In the data rows, zero lies at 7.5, halfway between 7 and 8.
How far apart are the two rows of each pair, measured in a hidden way? 0 means very close, and 30 very far. Two or three weighted sums of its numbers give each row a place; it is the straight-line distance between the places.
"6 3 9 2 9 9 9 8 8 9 6 6 9 9 11 5 10 7 5 7 11"
"8 8 8 8 7 7 7 8 8 8 6 7 8 8 8 7 8 8 7 8 6": 10
"9 11 5 10 8 6 4 6 6 4 7 9 5 5 8 11 5 7 6 9 4"
"9 6 11 8 8 10 12 10 10 11 8 6 11 11 6 9 8 8 8 6 11": 9
"8 9 5 8 7 7 6 8 6 7 8 9 6 6 7 8 7 10 10 8 7"
"7 4 10 5 9 8 10 9 7 11 7 6 10 10 9 7 8 7 9 6 9": 13
"8 9 6 7 9 7 6 8 7 7 8 9 6 7 8 10 6 8 8 8 7"
"5 5 8 5 5 6 7 6 5 10 6 5 5 6 9 7 10 7 6 6 8": 6
"6 3 12 4 8 9 10 9 9 10 7 6 8 9 8 5 9 6 8 5 9"
"7 4 11 6 8 8 11 8 8 12 8 4 9 10 7 8 10 8 8 5 11": 20
"6 7 7 7 6 6 6 5 6 6 8 6 5 6 8 7 8 8 8 7 7"
"9 6 8 6 11 10 9 9 9 7 8 7 10 9 8 7 6 7 8 6 9": 19
"11 9 7 9 8 9 7 9 7 7 9 9 8 9 5 11 4 8 8 8 8"
"6 4 9 3 8 7 8 8 7 9 6 5 9 9 10 4 8 6 6 4 9": 2
"7 8 5 6 7 3 2 4 5 4 5 7 5 3 10 4 7 6 7 8 3"
"7 8 8 7 7 6 7 7 7 7 7 7 7 6 8 6 7 7 8 8 6": 10
"11 11 5 9 9 7 8 10 5 4 7 9 7 7 8 9 5 9 11 8 7"
"8 8 9 8 7 8 9 8 10 8 8 9 6 8 6 6 10 6 6 8 7": 10
"6 7 5 5 7 3 4 5 3 4 5 8 4 4 10 6 6 6 8 8 3"
"5 8 5 7 7 3 4 4 4 5 5 8 4 3 11 6 7 5 5 9 4": 15
"7 9 5 9 7 5 5 7 4 5 6 8 6 6 9 8 7 8 9 8 4"
"8 9 4 9 7 5 3 5 5 3 6 8 5 5 7 9 5 7 8 9 4": 7
"8 7 7 8 9 9 8 9 8 7 8 7 8 8 6 8 6 8 8 6 9"
"8 6 8 7 8 10 9 9 10 10 9 7 8 10 5 10 7 10 8 8 9": 18
"6 7 7 6 6 6 6 5 6 7 6 8 6 6 9 7 9 8 8 7 5"
"6 8 7 7 6 5 6 7 6 6 6 9 5 5 9 6 8 7 8 9 5": 8
"8 7 8 7 7 6 6 6 6 6 7 8 6 6 8 9 6 6 8 8 6"
"7 6 8 7 9 8 8 7 8 9 8 7 9 8 9 8 6 7 6 7 8": 10
"6 8 6 6 7 6 6 6 7 6 6 8 6 4 9 7 9 6 8 8 5"
"11 6 10 9 9 11 11 12 9 9 10 6 10 11 5 9 6 9 9 6 11": 14
"5 5 9 4 7 6 8 6 8 9 8 8 5 7 10 5 9 5 7 8 7"
"7 6 9 6 7 9 8 8 8 8 9 6 8 8 7 7 8 6 7 7 9": 11
"7 7 8 7 7 7 8 7 7 9 7 7 8 8 6 6 8 7 7 6 8"
"8 6 8 6 7 8 8 8 8 8 8 7 9 8 8 7 7 8 9 5 8": 5
"9 9 7 10 6 8 8 7 7 8 7 7 8 8 6 8 6 7 9 8 8"
"7 9 10 8 7 8 10 8 9 9 9 9 8 8 6 6 10 9 8 9 9": 19
"10 10 7 9 8 8 7 9 9 5 9 7 7 9 5 9 6 10 9 8 8"
"4 4 10 5 7 7 8 6 7 10 6 5 7 7 10 5 10 5 7 6 8": 6
"7 7 9 7 8 8 8 7 10 8 8 8 6 8 6 7 10 6 5 7 9"
"8 7 5 7 7 6 7 7 4 7 7 6 8 8 8 9 5 8 10 6 6": 14
"6 7 7 8 7 6 6 5 7 8 7 6 7 6 8 7 7 7 5 7 7"
"11 9 7 10 9 10 8 9 9 6 9 9 8 10 5 10 3 9 8 8 7": 19
"10 11 3 8 9 5 4 5 5 4 7 11 5 5 11 7 5 7 9 10 4"
"8 5 10 6 9 11 11 10 11 10 9 6 11 11 4 9 8 9 7 6 10": 25
"10 8 10 10 7 12 10 9 10 10 11 6 11 11 4 9 8 10 8 7 12"
"9 6 10 7 8 8 12 9 7 10 8 6 10 11 7 8 9 8 8 6 10": 6
"7 7 8 5 7 6 6 6 5 7 6 5 6 7 9 6 8 7 8 6 7"
"7 6 9 7 7 8 10 8 9 8 8 8 8 8 7 6 8 8 7 6 9": 16
"11 10 7 10 8 9 8 8 7 6 9 9 9 8 6 10 4 9 8 9 8"
"8 8 8 8 6 8 8 8 8 8 7 7 8 8 7 9 7 9 9 7 8": 10
"9 7 9 8 10 12 11 10 10 9 10 7 11 12 5 10 6 8 6 6 11"
"5 8 6 10 7 8 8 7 8 9 9 5 7 7 5 9 7 8 5 8 8": 21
"9 8 8 8 7 8 8 9 8 7 7 9 8 8 7 6 9 8 8 8 8"
"9 7 5 4 9 6 5 7 6 6 6 10 8 6 12 7 7 9 9 7 5": 10
"12 8 8 8 9 13 10 10 13 9 9 10 12 11 6 8 7 10 7 6 10"
"9 8 11 8 9 11 11 11 11 10 10 8 11 10 5 8 9 9 8 8 11": 14
"3 4 9 5 6 6 8 4 8 10 7 4 7 7 8 4 10 3 5 6 9"
"8 6 9 7 10 10 12 11 8 11 9 6 10 11 7 9 8 9 6 5 12": 17
"10 9 8 8 7 6 8 8 6 5 7 7 9 8 8 7 7 7 8 8 7"
"4 3 10 4 8 8 9 10 7 12 6 3 10 9 8 5 9 7 9 4 8": 9
"5 7 6 7 7 6 6 4 7 7 6 9 4 6 9 7 9 6 6 8 7"
"11 10 9 13 7 12 10 10 12 9 12 7 8 10 2 10 6 9 7 7 12": 3
"7 11 8 10 5 8 6 5 11 7 10 9 7 6 3 9 8 8 7 10 8"
"4 5 10 8 5 8 8 5 10 11 6 7 7 7 7 6 13 6 5 9 8": 7
"7 5 11 5 8 10 11 9 10 11 8 6 10 10 7 7 9 7 7 5 10"
"8 8 8 7 7 8 7 8 8 8 9 7 7 8 6 8 8 8 8 7 8": 4
"6 7 7 5 8 5 6 7 6 6 5 10 5 6 9 7 10 7 10 7 5"
"7 7 6 6 6 5 7 7 4 5 5 9 6 7 10 7 7 7 9 7 5": 13
"8 8 8 7 7 8 9 10 8 7 8 10 7 9 7 9 7 10 9 8 8"
"10 10 7 12 7 9 7 8 8 7 9 10 9 9 5 10 6 10 7 8 9": 11
"7 7 7 9 7 7 6 6 7 8 7 5 7 7 7 6 7 7 6 8 7"
"12 8 9 8 10 11 10 9 11 9 11 7 13 12 4 11 5 10 8 6 11": 9
"8 7 8 8 7 9 9 8 10 9 8 8 8 9 6 7 10 8 6 8 9"
"9 7 7 8 10 8 9 11 6 9 9 7 10 9 8 10 5 9 11 6 9": 13
"7 6 11 5 7 11 10 10 11 11 9 6 11 11 5 7 10 7 7 5 11"
"8 7 8 6 7 7 8 9 7 7 8 6 9 8 7 8 7 9 8 7 9": 13
"4 4 9 5 7 6 7 7 6 9 5 7 6 6 10 6 9 6 8 5 8"
"8 10 8 9 7 7 8 8 9 8 8 9 7 7 7 9 8 8 8 9 7": 15
"12 8 9 11 11 12 9 11 11 9 12 8 11 12 3 12 3 9 8 7 11"
"9 8 7 8 9 9 8 7 7 6 8 9 7 7 7 9 6 8 7 9 6": 9
"5 5 10 4 7 7 10 8 10 10 7 5 8 9 9 5 9 6 8 7 9"
"10 11 3 9 9 6 4 6 6 3 7 11 5 5 8 9 6 8 7 9 4": 28
"9 9 8 9 7 9 8 7 10 8 9 7 8 8 4 8 6 7 7 8 9"
"8 8 9 9 6 9 9 8 10 10 8 7 8 8 5 8 9 8 7 7 11": 13
"6 7 8 7 5 8 9 7 8 9 8 6 7 8 7 8 10 7 6 8 9"
"8 6 8 5 7 7 8 8 7 9 7 8 6 8 9 6 9 8 8 8 8": 23
"9 8 8 9 6 7 9 8 7 8 8 7 6 9 7 8 8 8 8 8 8"
"11 9 9 11 7 11 11 11 9 10 11 6 10 11 1 11 6 11 10 6 11": 20
"7 8 9 7 5 7 9 8 9 10 9 6 7 7 7 6 10 7 8 8 9"
"8 10 5 8 9 7 6 8 6 4 7 11 5 6 8 8 7 7 7 9 6": 20
"8 7 8 9 10 8 8 9 8 7 7 6 9 9 8 8 6 7 8 6 8"
"8 11 3 9 9 6 4 6 7 3 8 10 5 4 8 11 5 8 7 10 5": 23
"7 9 7 8 7 7 6 7 6 7 7 9 5 6 7 8 8 8 9 8 7"
"7 6 9 6 7 7 8 7 6 8 6 6 8 8 8 6 7 7 7 7 7": 10
"8 8 6 10 8 8 7 6 8 7 9 9 7 8 7 9 6 7 6 8 6"
"8 10 6 7 7 7 9 7 7 7 8 10 5 6 7 8 7 8 9 10 7": 11
"9 9 10 11 8 12 11 9 12 11 11 8 10 11 4 9 10 9 7 7 11"
"6 4 10 4 7 8 8 8 8 10 6 5 10 9 9 5 11 6 7 5 10": 16
"11 10 3 11 10 8 5 9 7 4 8 8 7 6 7 9 4 9 9 10 5"
"6 8 9 6 7 7 10 8 9 8 6 8 8 8 6 6 11 8 7 8 9": 16
"9 8 7 8 8 7 7 7 6 6 9 8 6 7 8 10 5 9 9 7 5"
"10 10 11 10 7 11 10 10 12 8 10 9 9 10 3 8 9 9 7 8 11": 11
"8 9 6 10 9 8 7 8 8 6 7 9 8 6 8 8 5 8 9 10 7"
"5 4 11 4 8 9 10 6 10 11 8 6 9 9 8 6 11 5 5 5 10": 4
"6 8 7 6 7 6 5 6 6 5 6 8 7 5 10 7 7 7 7 8 5"
"8 10 3 8 9 3 3 6 2 3 5 9 4 5 12 8 5 7 9 8 4": 11
"4 4 10 4 6 8 10 7 9 10 7 4 8 8 8 5 10 4 6 5 9"
"5 7 5 6 7 4 4 3 4 6 5 7 5 3 10 6 8 4 6 8 4": 13
"6 6 7 5 9 6 7 8 5 7 6 7 7 6 10 7 8 6 9 8 7"
"6 8 6 8 9 6 6 6 7 7 7 8 5 6 9 7 7 7 7 10 6": 6
"9 9 7 7 8 9 8 10 8 7 10 11 8 8 8 8 7 9 8 8 6"
"7 8 8 10 6 8 7 7 10 8 7 6 8 7 5 7 8 7 7 8 9": 9
"6 6 7 5 6 7 6 7 6 9 7 6 6 7 9 8 9 7 8 6 7"
"9 8 8 8 7 8 8 8 9 7 9 8 8 9 7 8 7 8 9 6 6": 10
"3 5 8 4 7 3 5 6 4 7 4 7 4 4 12 6 8 5 7 7 5"
"10 11 4 10 9 7 7 9 7 6 8 9 7 7 6 11 4 10 9 9 6": 10
"11 10 8 12 7 12 10 9 11 9 12 7 10 10 2 10 5 9 7 8 11"
"9 10 3 10 8 6 4 7 5 4 7 11 6 5 9 8 6 10 8 11 4": 7
"7 8 7 9 9 8 7 7 8 7 8 9 7 7 8 7 8 8 8 10 7"
"5 5 7 7 7 5 6 5 5 8 4 6 6 6 9 6 8 5 7 7 7": 13
"6 8 9 8 7 8 8 6 10 8 8 8 8 7 7 8 8 7 6 8 8"
"9 9 9 9 7 8 7 8 9 8 8 8 9 8 6 6 7 7 7 8 8": 28
"9 9 7 9 8 8 7 7 8 6 9 10 7 8 7 9 6 8 8 8 8"
"9 6 10 9 8 12 11 9 11 11 10 6 12 11 2 8 8 9 6 7 13": 11
"10 6 10 6 10 11 12 11 9 10 9 8 11 12 6 8 8 10 9 5 10"
"9 8 6 9 9 7 7 9 7 5 7 7 7 8 8 9 3 9 8 8 7": 10
"8 8 8 8 6 6 7 6 7 6 8 6 6 6 8 8 8 8 8 7 7"
"8 8 6 6 9 6 7 7 6 7 8 6 8 7 8 7 6 7 8 7 7": 16
"7 4 10 5 7 9 10 8 9 10 8 6 9 10 7 7 10 7 7 6 9"
"2 4 8 5 6 6 7 5 7 9 7 7 6 6 10 5 10 5 6 7 8": 10
"7 8 6 9 6 7 6 7 9 8 8 9 6 7 6 8 6 7 7 8 7"
"4 5 9 6 6 5 7 4 7 7 6 8 5 5 9 4 10 4 4 8 7": 9
"8 8 8 7 7 7 7 8 9 7 8 9 7 8 8 8 8 7 8 8 9"
"7 7 11 8 7 12 10 9 13 13 10 7 12 11 4 7 10 9 7 7 12": 7
"7 8 6 6 9 6 5 7 7 5 6 10 6 6 9 8 9 7 8 8 5"
"7 6 9 7 5 8 7 6 8 9 8 7 8 8 7 8 8 7 8 6 7": 17
"7 6 8 7 8 6 8 8 6 9 6 5 9 9 8 7 7 7 7 5 9"
"11 11 4 10 8 8 5 9 6 5 8 12 6 7 7 10 4 9 8 11 6": 11
"6 5 10 4 7 7 8 8 7 9 7 6 8 8 10 5 10 6 8 7 8"
"6 5 9 5 7 6 8 8 5 9 5 8 7 7 11 6 11 6 7 7 6": 6
"8 7 10 10 7 8 8 6 6 9 8 5 9 9 6 7 6 6 6 6 10"
"6 6 7 5 6 6 6 6 7 8 7 6 7 6 9 6 9 6 6 8 7": 21
"8 11 4 9 8 6 5 6 6 3 8 11 4 4 9 7 5 8 8 10 5"
"6 7 9 6 6 6 9 8 7 9 6 7 6 8 9 5 10 6 7 8 8": 27
"6 5 8 5 6 6 8 7 7 8 7 6 7 7 7 5 8 5 7 6 9"
"9 9 3 7 8 5 3 5 5 5 7 8 5 5 9 7 5 8 8 9 4": 4
"12 11 8 10 9 12 9 10 11 7 10 9 11 10 4 12 5 11 9 8 10"
"11 8 9 8 8 11 11 10 11 9 10 7 11 11 5 9 7 9 8 7 10": 12
"7 7 8 7 8 9 10 8 9 9 9 7 8 9 6 7 9 8 6 8 8"
"9 8 7 9 8 8 8 7 9 7 8 8 8 9 7 7 6 6 7 8 7": 21
"8 6 11 9 8 10 12 8 11 11 8 6 11 10 4 8 10 9 6 7 10"
"10 11 8 12 8 8 8 9 7 7 9 8 8 8 5 10 5 8 9 9 8": 23
"9 9 8 9 8 10 9 9 9 6 10 9 8 8 5 10 6 10 9 9 7"
"10 11 6 9 9 9 8 7 10 6 9 12 6 7 8 10 6 9 7 10 7": 7
"9 9 8 9 8 10 10 8 10 8 9 8 9 9 5 9 7 8 7 9 8"
"8 6 8 8 7 9 9 8 9 10 9 7 9 9 5 8 8 9 7 7 10": 4
"8 9 5 9 9 6 5 6 5 4 7 9 7 7 8 9 6 7 7 8 6"
"9 6 10 6 10 10 11 10 8 10 9 6 11 11 7 8 8 10 9 5 11": 2
"4 7 8 9 4 6 7 5 7 9 7 8 6 6 7 7 10 5 5 8 8"
"9 10 4 11 8 6 3 6 7 6 8 9 6 5 7 9 5 9 8 11 5": 14
"7 7 7 7 8 6 6 6 6 6 7 7 8 7 8 9 6 6 7 7 6"
"10 12 5 10 8 8 8 9 7 5 8 12 6 7 6 10 5 11 11 11 7": 9
"7 7 5 7 9 7 6 7 6 6 8 7 7 7 8 9 6 6 7 6 7"
"8 7 9 8 8 8 9 9 9 8 7 7 9 9 7 7 8 7 7 7 8": 13
"5 9 6 6 5 4 3 3 7 6 6 9 4 4 9 7 9 7 6 9 3"
"7 5 10 4 8 9 11 9 9 9 7 7 9 10 8 5 10 9 9 7 10": 9
"7 8 8 9 9 9 8 8 9 9 9 8 8 8 7 9 7 7 7 8 9"
"4 5 6 5 8 3 4 5 2 6 4 6 4 4 11 5 8 5 6 6 5": 15
"7 5 11 6 8 10 11 9 10 11 8 7 9 11 6 7 9 7 7 6 10"
"6 7 8 8 6 8 8 5 9 9 9 6 7 9 5 7 7 5 5 8 10": 6
"10 9 6 9 9 8 7 8 7 5 7 9 8 8 7 8 6 8 8 8 7"
"8 9 7 9 7 8 7 8 7 7 9 6 7 7 6 8 7 9 8 8 8": 15
"6 6 10 7 7 8 9 7 9 10 8 7 7 9 8 7 9 7 7 6 8"
"8 8 8 6 9 7 8 10 5 8 7 7 8 8 8 7 7 10 10 6 7": 14
"8 8 7 8 7 7 9 7 6 7 8 7 7 8 7 8 8 7 8 7 8"
"8 10 6 10 7 7 8 8 9 6 8 9 6 7 6 9 4 5 5 9 7": 7
"5 4 10 4 6 6 9 5 7 10 7 6 7 7 9 5 11 7 7 7 8"
"5 7 9 7 6 7 8 7 7 8 7 7 5 7 8 6 10 7 8 8 6": 7
"10 11 3 9 7 6 6 5 6 3 7 11 5 5 8 9 5 9 9 9 5"
"6 10 7 8 7 6 7 7 8 6 7 11 5 5 8 6 10 7 7 9 5": 10
"10 8 5 7 10 7 5 8 4 5 6 8 7 7 10 10 5 8 10 8 5"
"10 7 11 9 7 11 10 9 11 9 9 8 9 11 6 7 9 8 6 6 11": 10
"10 10 6 9 10 8 7 9 6 5 7 9 8 7 7 9 4 8 8 10 7"
"8 9 7 8 8 7 8 8 7 6 8 9 8 7 8 8 7 8 8 8 7": 11
"5 6 8 6 5 5 7 7 6 7 6 5 5 5 8 5 10 5 7 7 6"
"8 8 6 9 7 7 6 7 7 5 7 9 5 5 7 8 6 8 7 9 7": 13
"5 3 9 3 6 7 7 5 9 9 6 6 8 8 10 5 11 6 7 6 7"
"7 8 7 8 7 6 8 8 6 7 6 8 7 6 8 7 9 8 9 8 7": 12
"5 5 9 5 6 6 7 5 7 7 6 6 7 7 10 4 10 7 7 7 6"
"6 5 7 6 6 6 6 4 5 8 6 5 7 6 9 5 7 6 6 6 7": 14
"6 8 8 9 5 8 7 6 10 7 8 7 6 6 5 8 8 6 5 8 9"
"6 7 6 9 8 8 7 8 7 7 8 7 7 7 6 9 6 8 8 8 6": 11
"7 4 11 7 8 10 11 9 9 9 8 5 9 10 6 7 7 7 6 6 10"
"6 7 7 8 6 6 8 6 9 9 7 7 6 7 8 7 8 5 6 7 7": 14
"8 12 4 11 7 5 4 6 5 4 9 9 4 5 6 10 6 8 8 10 6"
"6 7 5 7 9 7 6 6 7 8 7 8 6 6 8 7 6 8 7 9 6": 12
"6 7 9 8 6 5 6 7 6 8 5 7 6 7 8 7 9 7 7 8 7"
"11 6 10 8 9 10 12 11 8 10 8 5 11 12 6 9 7 10 9 6 10": 11
"10 11 6 11 10 9 8 8 7 6 8 8 9 8 6 11 4 9 8 9 8"
"8 9 7 8 8 6 7 7 6 6 7 10 7 7 9 7 8 10 10 9 5": 11
"7 9 7 9 6 6 6 4 7 7 8 8 7 8 8 8 7 6 6 8 8"
"6 6 11 5 6 9 11 9 11 11 9 3 10 10 6 5 12 7 8 6 11": 9
"8 8 8 8 8 9 9 7 8 7 8 8 8 8 6 8 7 8 7 9 8"
"10 8 6 8 7 6 5 7 5 5 8 7 7 7 9 9 6 8 8 8 5": 9
"6 6 8 6 7 7 7 7 7 8 8 6 7 7 7 8 8 8 8 7 8"
"9 8 7 7 8 8 8 9 9 7 7 9 8 8 9 7 8 9 9 7 7": 10
"6 8 4 8 7 4 2 4 5 3 5 7 4 3 9 7 5 6 7 8 4"
"4 6 8 4 7 5 8 7 7 8 5 7 7 7 12 4 12 6 6 6 7": 22
"8 8 7 6 7 6 7 9 6 6 7 9 6 6 8 7 9 10 9 8 5"
"6 9 6 8 8 5 6 5 6 5 6 7 5 6 10 7 8 4 7 9 6": 10
"5 7 7 6 8 7 8 7 6 8 7 8 7 7 8 6 9 7 7 8 7"
"7 6 8 5 7 7 7 6 6 10 6 7 8 9 9 8 10 8 7 8 7": 15
"6 6 10 6 7 8 9 9 7 9 7 7 7 8 8 8 9 7 7 8 8"
"5 6 8 5 7 6 7 6 8 7 6 7 8 7 9 6 10 5 7 7 7": 7
"7 9 7 7 7 5 6 7 6 6 7 10 7 6 9 7 9 8 8 8 6"
"10 10 7 10 6 9 9 8 9 7 10 8 9 9 6 10 7 9 9 8 9": 8
"8 9 7 7 8 6 7 8 5 6 6 7 6 6 9 7 9 8 8 7 7"
"8 4 11 7 7 10 10 10 10 11 8 5 11 11 6 7 8 9 9 5 10": 12
"9 6 6 7 9 7 8 8 6 8 8 6 8 9 8 10 5 7 7 6 8"
"2 7 5 5 5 3 5 3 5 8 6 8 2 3 11 4 9 5 6 8 5": 13
"5 7 7 7 7 6 6 5 6 5 6 7 5 6 8 7 8 5 6 8 6"
"8 9 7 10 7 8 6 8 7 7 7 8 5 6 7 8 8 8 7 9 7": 3
"3 6 6 5 7 3 5 4 5 7 6 9 3 4 11 6 9 5 8 9 5"
"7 7 9 6 7 8 7 7 8 7 8 8 8 8 7 8 10 7 7 7 7": 5
"9 9 6 8 8 6 4 6 7 7 6 9 8 7 8 10 6 7 7 8 6"
"8 11 3 8 9 6 5 7 6 3 8 11 4 4 9 8 6 6 8 9 4": 11
"7 10 8 9 6 8 8 8 9 7 8 7 6 7 6 8 8 5 7 8 8"
"8 8 9 8 8 10 9 9 10 7 9 9 9 9 6 8 7 9 8 7 8": 17
"9 7 8 7 8 9 7 9 9 8 7 6 10 8 6 8 7 9 9 7 8"
"9 9 6 8 9 7 7 7 7 7 8 8 7 7 8 9 7 10 8 9 7": 14
"6 7 7 7 6 6 6 6 7 7 6 9 6 6 9 7 7 7 7 7 6"
"9 10 4 11 8 7 4 6 6 5 8 7 6 5 6 9 4 7 7 10 5": 10
"7 7 6 5 8 7 7 7 8 7 6 9 5 6 10 6 8 9 7 10 7"
"9 10 6 9 7 8 7 7 7 6 7 10 6 7 6 8 7 8 8 10 8": 13
"6 5 10 4 7 8 10 8 8 10 6 8 9 10 10 7 11 7 8 6 9"
"4 8 4 7 6 3 5 5 5 4 5 9 3 4 11 6 8 6 7 9 4": 14
"3 6 7 5 6 3 6 4 6 7 4 8 3 3 12 3 10 5 6 8 5"
"6 7 7 8 7 7 7 7 8 6 8 7 7 7 7 7 7 5 6 6 6": 9
"7 10 4 9 7 4 3 5 5 3 7 10 4 4 9 8 5 7 7 9 4"
"8 9 7 9 8 6 7 8 7 6 8 8 8 7 7 8 7 8 8 8 7": 4
"2 4 7 4 6 4 5 3 6 6 5 8 4 4 12 5 11 5 5 7 5"
"8 7 9 7 7 10 9 9 9 10 8 7 9 9 6 8 7 8 8 7 10": 26
"8 7 8 8 8 9 9 9 9 9 8 7 10 9 7 7 8 8 6 7 10"
"7 7 6 7 7 5 5 6 6 6 5 9 6 5 9 8 7 7 8 8 5": 6
"4 3 10 4 7 7 9 7 6 9 7 7 7 8 11 5 10 6 6 6 7"
"7 7 9 6 7 8 8 5 9 8 6 8 8 7 8 5 10 6 7 8 8": 8
"7 7 8 7 8 8 8 7 8 8 7 8 8 8 8 7 9 7 6 8 8"
"7 6 8 5 7 7 7 6 8 7 7 8 7 6 8 6 9 7 7 7 7": 8
"6 10 5 7 7 4 5 5 5 4 5 10 4 3 11 6 8 6 6 8 4"
"6 10 5 7 6 3 5 5 6 5 6 10 3 4 10 7 8 8 7 9 3": 11
"7 7 6 7 9 6 6 8 6 6 6 8 7 6 11 8 8 7 9 7 5"
"10 10 7 11 9 10 7 9 8 6 9 9 9 8 5 10 4 10 8 8 8": 11
"7 7 7 5 8 6 8 7 6 8 6 7 9 7 10 6 9 6 6 7 7"
"5 7 5 7 7 4 3 4 4 6 5 6 4 4 10 8 6 5 6 7 4": 5
"8 9 7 9 8 6 7 8 6 7 7 8 7 7 9 8 7 8 8 9 6"
"5 2 10 2 7 9 10 9 11 11 8 6 9 8 8 5 11 8 7 5 9": 12
"7 6 10 8 8 10 9 8 9 10 9 6 9 9 6 8 8 7 6 7 10"
"8 5 11 6 7 8 10 9 8 10 7 6 9 10 7 6 10 8 8 7 10": 15
"7 6 9 8 9 10 9 9 10 9 8 9 9 9 6 6 9 6 7 5 9"
"11 10 5 10 9 9 8 11 6 6 10 9 8 8 6 10 5 10 9 8 8": 12
"4 5 9 7 6 5 7 5 6 8 7 7 6 5 9 5 8 4 5 7 7"
"7 5 11 6 8 10 11 8 11 10 10 5 10 10 6 6 9 6 6 6 11": 3
"7 8 8 8 8 8 7 9 7 8 7 8 9 8 7 8 8 9 8 9 7"
"8 10 4 11 8 7 4 7 7 4 8 10 7 6 8 9 6 8 7 10 5": 9
"11 8 10 8 9 11 11 10 8 9 9 6 11 11 5 8 7 10 8 6 11"
"7 8 7 9 6 7 7 7 7 7 7 7 7 6 7 7 9 7 8 8 8": 15
"7 9 8 8 8 7 7 8 6 5 7 8 6 6 7 7 6 7 10 9 7"
"8 7 9 4 7 8 9 8 8 9 8 9 8 9 9 7 11 7 8 7 9": 18
"8 11 4 10 6 6 5 5 5 4 7 10 5 5 8 8 6 8 8 10 5"
"7 7 8 7 8 8 9 8 8 9 6 8 9 8 9 7 8 5 6 6 8": 7
"3 5 7 5 5 2 5 5 3 7 4 7 3 4 12 4 10 5 6 8 5"
"9 9 6 8 10 8 9 9 7 7 8 9 9 7 8 9 5 10 9 8 6": 27
"7 7 8 7 8 8 8 6 8 8 8 9 8 7 6 7 8 6 6 8 8"
"6 10 6 9 6 5 6 7 6 6 5 9 5 5 8 6 8 7 7 10 5": 17
"9 11 6 11 8 8 5 6 7 5 8 10 8 6 7 9 4 9 8 9 7"
"5 6 7 6 7 5 7 5 6 7 6 8 6 6 11 6 9 4 5 8 6": 17
"11 10 6 9 10 10 7 9 8 7 7 9 9 9 6 11 4 10 9 7 8"
"9 8 8 9 8 9 9 9 7 8 9 8 9 9 6 9 6 9 8 8 10": 12
"6 6 4 2 9 3 3 6 4 5 4 10 4 4 14 5 8 7 8 7 3"
"6 5 8 6 7 6 5 5 4 8 5 5 6 6 11 7 9 6 7 7 6": 8
"6 7 10 8 8 8 10 8 8 9 7 8 8 8 7 7 9 8 7 7 8"
"7 7 8 7 8 8 8 8 8 7 8 7 8 8 8 8 7 7 9 8 7": 11
"6 4 11 4 8 9 9 8 9 11 7 6 9 9 8 6 10 6 7 5 10"
"10 11 5 11 9 8 6 9 8 4 9 12 7 7 6 11 4 9 9 10 6": 12
